Each row has a name. Each piece below is followed by the name of the row it came from. Each question is about the rows just above it.

pim: [-46 -25  24 -21 -10   7 -29 -17]
nere: [-24 -30  28 -18  50  21 -27 -47]
reb: [-21  19   6 -56 -81  17 -77 -67]
vok: [  0  11   9 -57 -58  25 -17 -38]
rif: [ 16  12  -8  20  19 -11 -28 -10]
Tumam: [-39 -19  -4 -28 -67   8 -32 -20]
rof: [ 43  21 -11  19  43  -1  53  20]
marul: [ 16  17 -17  14 -12  -9  43  36]
memu: [ 16 -22  59 -76  -1  40 -12 -35]
pifi: [-37  -2  24 -28  23  19 -62 -76]
lutu: [ 42  15 -24  56  48 -24  57  57]
which: [  0  11   9 -57 -58  25 -17 -38]
vok
which: [-37  -2  24 -28  23  19 -62 -76]
pifi

Rugi: [15 26 19 12]
lizap: [51 12 29 36]
sep: [-24  29 -40 -40]
bedam: [ 29 -51  25  81]
Bop: [-10  20 -59  57]
Bupu: [-24  33 -25 -39]
sozol: [-12 -21 -14  -4]
kiku: [  7 -61  23  16]
[15 26 19 12] is in which row?
Rugi
Where do [-24  29 -40 -40] appear?
sep
which: [ 29 -51  25  81]
bedam

luvet: [  3  -9  15 -77  19 -45  -6 -14  -3 -20 -19  24 -86 -87  16  11 -23  -4]
Pumup: [ 25 -17  16 -51  35 -54  11 -12 -10 -62 -17  -3 -36 -70  42   8  -9  -8]
laf: [ 74 -64 -27  39 -43  17  -4 -65 -29 -85  -2  48 -54  27 -53  20 -78  41]
Zot: [ 66 -52 -24  45   7  23  -1 -18 -29 -47 -49 -12 -11  -2 -34  28 -37 -15]
toseg: [ 46 -65 -15  75 -48  18 -31 -50  -4  -1   6 -24  75  65 -57   5 -10 -26]
romu: [ -7 -24  53  -1  82  -4 -33  35   3  13 -89 -80  31 -51  55 -19  29 -12]
The row with [ 46 -65 -15  75 -48  18 -31 -50  -4  -1   6 -24  75  65 -57   5 -10 -26] is
toseg
which: [  3  -9  15 -77  19 -45  -6 -14  -3 -20 -19  24 -86 -87  16  11 -23  -4]
luvet
which: [ -7 -24  53  -1  82  -4 -33  35   3  13 -89 -80  31 -51  55 -19  29 -12]
romu
The row with [ 74 -64 -27  39 -43  17  -4 -65 -29 -85  -2  48 -54  27 -53  20 -78  41] is
laf

bizu: [ 31 -31  22  67  36]
refig: [ 31 -45 -35  24  -8]
Ges: [ 10 -31  22  67  36]
[ 10 -31  22  67  36] is in which row?
Ges
Which row holds [ 31 -31  22  67  36]?
bizu
which: [ 31 -45 -35  24  -8]
refig

Dev: [ 0  2  3  2  1  9  7  3 -9  2 -3 -2  0  7 -8 29  5 -3]
bege: [ 0  2  3  2  1  9  7  3 -9  2 -3 -2  0  7  5 29  5 -3]
Mudo: [  4 -32  -5 -44 -10  -7  32   6 -28   6  -6 -38 -12  67  -8  87  -7   5]
which: [  4 -32  -5 -44 -10  -7  32   6 -28   6  -6 -38 -12  67  -8  87  -7   5]
Mudo
which: [ 0  2  3  2  1  9  7  3 -9  2 -3 -2  0  7  5 29  5 -3]
bege

rud: [ 63  29 -62 -37  32  50 -60 -10  31  55]
Mirip: [ 40  14 -31  35   0 -49 -17 -13 -39  31]
niz: [  5 -22   2 -53 -49  24  85  36  73  33]
vep: [-30  25  62  26 -31 -43 -22  29  64  48]
let: [ 22   2 -20 -16  15  24   4 -27  -8  17]
povu: [-20 -15  19  36 -22 -48 -18  38 -20 -33]
nar: [  1  25  40  44  31  16 -15 -29 -47 -40]
Sume: [-42 -52  -5  54  55 -15 -64 -54  12  56]
which: [-20 -15  19  36 -22 -48 -18  38 -20 -33]
povu
The row with [-42 -52  -5  54  55 -15 -64 -54  12  56] is
Sume
Where do [ 22   2 -20 -16  15  24   4 -27  -8  17] appear?
let
which: [ 40  14 -31  35   0 -49 -17 -13 -39  31]
Mirip

runi: [ -5  -1 -41 -34 -12 -16  -9 -27 -51]
Sev: [ -1  -4 -16 -34 -36 -69   5 -26 -53]
davaz: [ -3 -14 -31 -34   5 -17   2 -17 -30]
luzi: [  2 -15 -31 -34 -10 -50  21 -53 -49]
which: [ -1  -4 -16 -34 -36 -69   5 -26 -53]
Sev
which: [  2 -15 -31 -34 -10 -50  21 -53 -49]
luzi
which: [ -3 -14 -31 -34   5 -17   2 -17 -30]
davaz

kag: [-47  12  -3 -13]
Vare: [29  5 31 -8]
Veras: [-46  57 -34   4]
boda: [ 23  -9   4 -22]
nifa: [ 59 -43  81  17]
Bug: [ 59 -43 -34  32]
which: [-47  12  -3 -13]
kag
The row with [ 59 -43  81  17] is
nifa
which: [ 59 -43 -34  32]
Bug

gud: [  0   3 -12  -5   9 -25  10   4  31  -5  -6   4  -7 -14  -1  -8  -4  -4
  10  31  53  60  54  34  64  42  43  34  63  60  51  40  62  51  55  40
  48  29  40  56  63  67  46  70  69  45  62]
samaf: [  0   3 -13  -6  16  17  56  49  77  42  40  50  39  32  45  38  42  43
  51  36  54  60  54  35  64  42  44  34  64  62  51  40  63  51  56  40
  47  30  40  56  63  68  45  70  69  44  61]
viz: [  0   2 -13  -5  16  17  56  51  77  42  40  50  39  32  45  37  42  42
  52  36  53  60  55  34  64  43  43  33  62  62  51  40  62  51  55  39
  47  29  40  55  63  67  45  70  68  44  61]
which: [  0   3 -13  -6  16  17  56  49  77  42  40  50  39  32  45  38  42  43
  51  36  54  60  54  35  64  42  44  34  64  62  51  40  63  51  56  40
  47  30  40  56  63  68  45  70  69  44  61]
samaf
which: [  0   2 -13  -5  16  17  56  51  77  42  40  50  39  32  45  37  42  42
  52  36  53  60  55  34  64  43  43  33  62  62  51  40  62  51  55  39
  47  29  40  55  63  67  45  70  68  44  61]
viz
The row with [  0   3 -12  -5   9 -25  10   4  31  -5  -6   4  -7 -14  -1  -8  -4  -4
  10  31  53  60  54  34  64  42  43  34  63  60  51  40  62  51  55  40
  48  29  40  56  63  67  46  70  69  45  62] is
gud

Zem: [-71 -36  19 -59]
nubo: [ 19   1 -12 -27]
bogep: [-83 -37  18 -46]
gemum: [-6  6 10  0]
Febi: [ 12   0 -16 -39]
pup: [-66 -51  17 -58]
bako: [-43   0  14 -58]
which: [ 19   1 -12 -27]
nubo
[-71 -36  19 -59] is in which row?
Zem
which: [-83 -37  18 -46]
bogep
Which row holds [-66 -51  17 -58]?
pup

kaga: [ 60  55 -62   0 -41]
Vagok: [ 13 -39 -50  46  36]
Kisek: [ -3 -39 -50  46  36]
namub: [-24 -22  26   0  16]
rinek: [ 30  17 -46  13 -10]
fudi: [-45 -24  71 -22  14]
which: [ 30  17 -46  13 -10]
rinek
Which row holds [ 13 -39 -50  46  36]?
Vagok

Lani: [ -1 -28  47   9 -16 -41   3 -14  23  -6 -24   0  11 -25  -1 -23 -20 -17
  30  -8   1 -31  37   3   2   0 -29  -6  14 -57  19  19  15  15   5  -8
 -23  20 -16  41   8 -13 -25 -50 -12 -36   6   6 -22 -20  17   1  -7  12
 -25   8 -26   4  -2   9 -30 -28]
pogur: [-12 -29   5 -28  -1 -23  30  30 -10  -2 -14 -20   3 -25  22 -36  -8  -8
  11  24 -10 -31  26 -12 -11 -20 -28  41  -5 -53   6   8   1   1  40   4
 -31  17 -29  -2  17 -51   3   4  10 -26 -23 -26 -15 -12 -14 -10  -7  28
 -39  -8 -14   4   7 -10  19 -23]
debe: [-20   9  40 -41  24 -11  28  59  -1   7 -27  24  24 -17  22 -26  17  -4
  38  10  -1 -15  35 -26 -35 -24  19  20 -25 -22 -17   2   4   1  11 -21
   3   4  15 -24  38   3   3  37   9 -18 -10 -11   9  24 -18  15  10   8
  -1  -6  14  -2  -1 -33  18  -1]
dulim: [-21 -15  37  -2   3 -21 -17 -48  19  -7 -14  14  25 -19 -21  -4 -21  19
  32  -8  -5 -20   3   9   3   2  19 -12  19 -17  -9  23  -2  24   9 -12
  26  20 -24   9  15  10 -15 -17   5 -12   2  66 -21  -3  30  27  28  -4
 -32  51 -25 -13 -18 -11   4  12]
zepog: [ 27 -14 -46   2 -19   6  16 -37 -15   2  35 -14 -32  15   2 -14 -10 -35
  -4   3  20   1 -19 -21  17  45 -30  16 -16  25  20 -26  10   3   0  16
 -27  -8  12   3  -9 -24  -8 -41  24  14  22 -26   2 -26 -23  -6 -24 -22
  16 -25 -25  21   8  26 -14 -27]
which: [-21 -15  37  -2   3 -21 -17 -48  19  -7 -14  14  25 -19 -21  -4 -21  19
  32  -8  -5 -20   3   9   3   2  19 -12  19 -17  -9  23  -2  24   9 -12
  26  20 -24   9  15  10 -15 -17   5 -12   2  66 -21  -3  30  27  28  -4
 -32  51 -25 -13 -18 -11   4  12]
dulim
which: [-20   9  40 -41  24 -11  28  59  -1   7 -27  24  24 -17  22 -26  17  -4
  38  10  -1 -15  35 -26 -35 -24  19  20 -25 -22 -17   2   4   1  11 -21
   3   4  15 -24  38   3   3  37   9 -18 -10 -11   9  24 -18  15  10   8
  -1  -6  14  -2  -1 -33  18  -1]
debe

mep: [ -8   7   6  25  51  28 -46  25   8 -13 -14  36   4  28  25  21 -19 -12
  43]
vuvu: [ 46  70 -10  38  10 -10  21   3 -26 -30  46  -1  42   2  35  26  18 -12
 -30]
pove: [ 25   4  -1 -15  24   3  -8  25  -3  29   2 -13   1   1 -19 -24  35  22
 -10]
Noku: [ 14  43  28   0 -14 -20  20   9 -30   7  14  31   7  -6   4 -14  27  -4
  -5]
fanir: [ -3 -13   0  -1 -26  -2 -18 -18   4  38 -16  -4  -1 -33 -34  -9   1  21
 -20]
piti: [-34 -18   5 -45   3 -28  42   3   7  -4  18 -33 -15 -22  -4  -8  12 -51
  11]
vifa: [ 25  58  22  29  50  28 -49  48  -6  21  -1  85   9  25  18  18  20  13
  17]
pofud: [ 84  13   6  41 -43  20  -5  12 -26  -4 -46  50  22  20  13   2  36  61
   8]
which: [ 25   4  -1 -15  24   3  -8  25  -3  29   2 -13   1   1 -19 -24  35  22
 -10]
pove
which: [-34 -18   5 -45   3 -28  42   3   7  -4  18 -33 -15 -22  -4  -8  12 -51
  11]
piti
which: [ -3 -13   0  -1 -26  -2 -18 -18   4  38 -16  -4  -1 -33 -34  -9   1  21
 -20]
fanir
which: [ 84  13   6  41 -43  20  -5  12 -26  -4 -46  50  22  20  13   2  36  61
   8]
pofud

vupil: [ 1  1  0 22  0 -1  1  0  0  0 -1  0  0  0  1 -1  0  1  1 -1]
donu: [ -1   9  -6  -6   3  -4  -1   3   0  -4   3  -2   1  -1 -13   5   3  -6
  -1   5]
ruzi: [ 1  1  0 -1  0 -1  1  0  0  0 -1  0  0  0  1 -1  0  1  1 -1]
gef: [-1  9 -6 -6  3 -4 -1  3  0 -4 -8  6 -4 -1 14 -6 -1  7  4 -5]
which: [ 1  1  0 22  0 -1  1  0  0  0 -1  0  0  0  1 -1  0  1  1 -1]
vupil
which: [ 1  1  0 -1  0 -1  1  0  0  0 -1  0  0  0  1 -1  0  1  1 -1]
ruzi
[ -1   9  -6  -6   3  -4  -1   3   0  -4   3  -2   1  -1 -13   5   3  -6
  -1   5] is in which row?
donu
The row with [-1  9 -6 -6  3 -4 -1  3  0 -4 -8  6 -4 -1 14 -6 -1  7  4 -5] is
gef

Koti: [  0   3  -1   3   0  10  -1   4   1 -30   0]
rokap: [ -7   9   2 -13  -1  24   1 -16  -3 -12   2]
motov: [ -4   8  -1  23  -3  -3   1  -8  -3 -45   9]
nuv: [-1  1  0 -1  0  3  0 -1  0 -2  0]
sigeg: [  2   3   0  -3  -3 -49  -1   3  -1   9   1]
badi: [ -1   7  -1   7   0  27  -1   9   2 -76  -1]
which: [ -7   9   2 -13  -1  24   1 -16  -3 -12   2]
rokap
Where do [  2   3   0  -3  -3 -49  -1   3  -1   9   1] appear?
sigeg
Where do [-1  1  0 -1  0  3  0 -1  0 -2  0] appear?
nuv

sote: [ 65  68 -47 -59]
fogin: [ -6 -14 -31  17]
ziko: [ 53  49 -31 -43]
pif: [ -8 -21 -21  21]
Dal: [-18 -67   8  77]
Tuv: [ 52  45 -26 -40]
Vomar: [ 61  64 -50 -60]
which: [ -6 -14 -31  17]
fogin
which: [-18 -67   8  77]
Dal
Where do [ 53  49 -31 -43] appear?
ziko
which: [ 52  45 -26 -40]
Tuv

Sugu: [  7 -10  41   2   0  -1  12 -22  -3  35 -24  27   0  -2  12  41 -42   0
  23   7  -2  25  31  13  -8   3]
fefe: [  5  -3 -51   3 -53  10 -20  16  34  -6  18 -48  -1  -3  32 -10  10  32
 -67  32   8 -11 -32 -67 -16 -28]
veg: [ -1 -17 -24  13  27 -28 -33 -30  15  -4 -24 -44 -13   7  38  61  77  27
 -38   9  -7 -21 -17  75  -7  11]
Rut: [  5  -5 -49  -1   7  22  -8 -34  23 -14  18  14  -7  -3 -19  20 -20  -7
  16   7 -24  -9 -12  79  -1 -17]
Sava: [ -2  19   3   8 -12  -1  39 -13  27 -26 -38  21  15  -4  22   3  -7   2
   2 -15   7  60  -2 -11   5  39]
ked: [ 15   4 -17   9 -34  10  -6  14  15 -15  -4   2  21   1   5 -11  10 -36
   8 -35  -5 -37 -24  38 -13   1]
mison: [ -4  10  18  -3  10 -14  10  -8  -2   7  35  12  -4   1  -7 -66 -17   1
  -1  17  -3   0 -14 -14  -4  16]
which: [  7 -10  41   2   0  -1  12 -22  -3  35 -24  27   0  -2  12  41 -42   0
  23   7  -2  25  31  13  -8   3]
Sugu
Which row holds [  5  -5 -49  -1   7  22  -8 -34  23 -14  18  14  -7  -3 -19  20 -20  -7
  16   7 -24  -9 -12  79  -1 -17]?
Rut
[ -2  19   3   8 -12  -1  39 -13  27 -26 -38  21  15  -4  22   3  -7   2
   2 -15   7  60  -2 -11   5  39] is in which row?
Sava
[ 15   4 -17   9 -34  10  -6  14  15 -15  -4   2  21   1   5 -11  10 -36
   8 -35  -5 -37 -24  38 -13   1] is in which row?
ked
The row with [  5  -3 -51   3 -53  10 -20  16  34  -6  18 -48  -1  -3  32 -10  10  32
 -67  32   8 -11 -32 -67 -16 -28] is
fefe

